The rows of R fall into a few groups, which share some directions, and each row is roughly a mix of its group's hidden directions, except some rows that fit no group.
R:
[[ 36 -16 -33  14  39  -7   1  10  16 -29]
 [ 33 -31 -42   4  10   0  27  -9 -25 -10]
 [-11  -6  24 -29   6 -14 -11  -6 -36 -48]
 [ 16  13 -28 -41 -29   8 -39  -6 -10   8]
 [-32 -51  -8  -9   5  -2  19 -20  27  15]
 [ 15  -8  28  -9 -26 -26  18  26 -36 -27]
 [  2 -33 -15 -25 -12  -3 -41  29  -3  30]
 [ 21  13 -28  26  35 -25  13   2  16  35]
 [-33   3   1 -21  25   4  32  18  43  14]
 [-15  30  15 -26  15  -5  26 -11 -31 -39]
 [  6   6   8  49  -2   4   6  17 -20  48]
 [ -1  15  14 -16  14 -17   8 -15 -52 -37]
 [ 18  45   7  28  14  23  21   8 -14  30]
 [-33   3  -7 -35   5 -10 -28  14  28  35]
 [ 20   7   5 -29 -17  46  -3 -33 -14  22]
 [-12 -36  42 -23  -2   0 -14 -20  22  26]
 [ -4  53  17 -19   1 -19 -25   5  -8  32]
 [ 44 -21  -8   1 -19  -6  16  30  11 -37]
 [ 11  45  -5  -7 -11   2 -37  29 -30  -8]
 [-23  24  -3   5  37 -36  -3 -23 -24  24]
 [ 25  -3 -42  39  24 -18   9  16  20  -2]
 [ 49  -2   7 -14  -2 -35 -28 -28 -10   2]
 [ 36 -18 -47   6  -6  16   9 -21 -29   9]
 [-47  20  -1 -23 -45   9   7 -14  -5   4]
 [ 18  -3 -17 -32 -22  12 -23 -49  -1 -16]
 [ 12  29 -13 -34  10  -7 -32  -9 -42  15]
 [ 16  14  28 -19 -12 -40  26  -1 -32 -21]
 [ 37 -10  20  -4  -5 -20 -17 -17  31  41]
 [-13  34  -8   0  19  25  53   5  -3 -17]
 [-10  11   6 -33 -24  37  -3 -40  -5  25]
 [  2  -1  20 -30 -62   8  -6   4  -2 -17]
 [ 40   6  30  -1 -22 -12 -17  24  -4  39]
 [ 10 -24  11 -26 -37  -1 -43   3 -23 -16]
 [  0 -20  12  21 -39  10 -31  -2  44   8]
 [ 18  15  10 -16 -17  -6  34  55  -8  -6]
 [-10 -31  13 -19 -15  -6 -43   0  43   6]
 [ 11 -40  19  14 -19   1   7  26  46  -8]
 [ -6  -6  25  24 -13 -22 -41 -39  18  -6]
 [-41 -25   5 -33 -13  15 -29 -12  25  -9]
 [  4 -29  -2 -26  16  20 -28 -14 -35 -33]
 [ 47  11 -19 -17 -17 -16   6  28   2 -35]
 [-33  -9   1  -7 -21  -9 -32 -32 -15 -39]
 [-21  -5  10  -5 -32  15 -57 -15  -4 -15]
 [ 29 -24  -4 -27  25  14   5   0  50  -6]
 [ -1  25  -3  28   8 -22   9  23 -54   0]
 [ 40  -2   6 -31  17   6  29  30  28   8]
 [-15  19 -35   2  -6  -7  30  35 -13 -37]
 [ 22   5  57 -10  30 -26   9  -3  -1  -6]
 [  0  30 -25   0  11  30  50  15   5  13]
 [  1 -15  41  20 -14 -44   9   9  30  -7]
 [-27  -2  31 -31 -18  42   0  -3 -25 -14]
 [ 22 -15 -16  -3  20  -7  21  30 -53  -2]
 [ 12 -14 -12 -29  10  28 -30 -32 -23 -30]
 [-29 -12  35  20  46 -11  23 -11  -5   2]
 [ -3  27 -42 -35 -11 -18  -9  23   1 -27]
 [-11 -23  22  42 -40  -8 -21  22   7  -9]
 [  6 -42 -33   3 -14  38  -4 -30  -7 -11]
 [ 10  24   0 -20 -30   8  25  32 -38 -19]
 [ 22  16 -15  17  20  17  22  31 -45 -11]
 [ 21  -8 -14 -13  44  23  11 -15  36  23]
 [-23   4 -45  12  45  -8   5 -20  12 -13]
 [ -5  43  47   7   8 -22   6  15  23  -6]
 [ 12 -27  30   0  12 -21  37  17  18 -33]
 [  7  24 -32 -17 -48   9 -28  12  13  11]
 [-10  -8  57 -18  -9  25 -13   1 -30   5]
 [ -8 -14  -4   2   4 -16 -12  27 -28  57]
 [  2  28   7 -12 -40 -20  19  32 -30  17]
 [  6 -41  16  29   5 -35  24 -11 -13  25]
 [  6  -4  33 -29   7   4 -21 -45  -2  31]
 [-12  21   0  43  33  -7   6 -28 -30 -15]
 [-24 -58  -7  -1  12  12  17 -28  12   1]
 [-16 -47  -3  17  36   6 -28   8  24  -6]
 [ 15  29 -19  -3  22  -1  56   5  -1  22]
 [ 23 -10 -35 -27  11  10  -2 -43 -28  -5]
 [ 36 -15  16 -36 -36  -4 -25   4  19  15]
 [-36  23 -10  30 -23  22 -37  -1  -9  16]
 [ -9  -1 -15  19  15 -27 -41 -10  -6  46]
 [-20  15 -10 -38 -25  38  14 -27  10  16]
 [ 20 -25  19  -7   4  48  -7 -15  30  25]
 [  5 -17 -33  -1  22   8   6 -10  59  -2]
 [-16 -16  39  -3  -3 -46 -20   6 -16 -26]
 [-36 -10  34 -22 -17  10 -18 -31  20  21]
 [  5  57 -17  -7  10  -8 -16  15 -32 -16]
 [-32  -5  -2 -30  25   5 -29   4 -26 -38]
 [-41  13  18  -6  24 -34  25   6  30   5]
 [-13 -19  14  -3 -38  22 -44  -5  26 -15]
 [ 13   3  12  -7 -44  25   1  19 -39 -26]
 [ -1 -12 -12  13  38 -32 -31 -20   4  35]
 [-24 -14  -3  -7  14   7   6 -10  62  21]
 [ 39  23  -1 -41  -4  -3  30  13   8  25]
 [ 26 -58 -10  10   4  -6  22   8 -13  22]
 [-22  36  18 -29 -10  -2 -45   3  -3  22]
 [-28  39   6 -13   2   5  47  25  -8 -12]
 [-25  59  28   6  11  -5  -8 -13   9  10]
 [ -9  45 -14   5 -11  13 -38  18 -32  11]
 [-21   0  16  21  36 -44  -9  -6 -31  -9]
 [ 16  50 -10  32 -15 -14  16  27   5  13]
 [ 26   1   5   2 -34  32  39   8  29 -15]
 [-24  25  -3  39  36 -26   2 -13 -22  13]
 [-17  37 -14   8  13  16  30 -10  41  25]
 [  0 -41  18  12  12  -7   0   8  56  -8]
 [ 37  -8  40  21 -20  -8   2  30  12  23]
 [-31  -6  23 -22   7  -2 -29 -51  -2   7]
 [ -3 -14  11 -33  51  10  -2 -24  28   7]
 [ 20  11  -8 -40 -28  15 -23 -25 -33 -10]
 [-19  -1 -11  38  43  -7  14  33 -14 -16]
 [  0  -9 -13 -24  39 -17  -6   7 -52  -5]
 [ 36  29 -18  17   5   6  -7   2 -49  12]
 [ 32  -2   7  42  -3  13  34  -2  12 -34]
 [  6 -25 -12  10  26  10 -16 -31  49  16]
 [-30   0 -13  19  31   1 -16 -44   9  29]
 [-46 -38 -11 -16  13  -4  15  -6  26 -23]
 [-29 -29   2  -6   8  -3 -15  54 -23  -8]]

One row of each group comes first, with its name. Which group is each row after those in?
[-29  18   1  11 -24 -12 -17 -17 -53 -13] -> Q
[ -7 -31 -27 -30   0   9 -20 -27 -23  35] -> K
[ 13  10  -5  13 -25  22   3 -24  54  21] -> Y

[ -5 -11  24  -6 -34  41  -4 -11  24  35] -> Q
[ -8  -5 -30  18  16  29 -46 -26  -5  16] -> Y
[-58   8  -9  -2 -27  15   5   0 -14 -29] -> Q
[-23 -10  21  25 -10  -8 -52 -23  -5 -20] -> Y
[  1 -11   2  40  10  14  40 -12  19 -38] -> K
[-50  26   8  -4   1  14 -24   6  13 -36] -> K
[-16  50   1 -36   3  -2 -28 -26  -2   0] -> K
[  2  14 -10   5 -37  49  27  25   7  -6] -> Y
[ 26 -26  40   7  -4 -18  29   7  37   0] -> K
[ -6  46   0  10  21 -13  38 -15 -32  -6] -> Y
[-18 -16  22  -6  13  22 -21 -42  22  34] -> Q
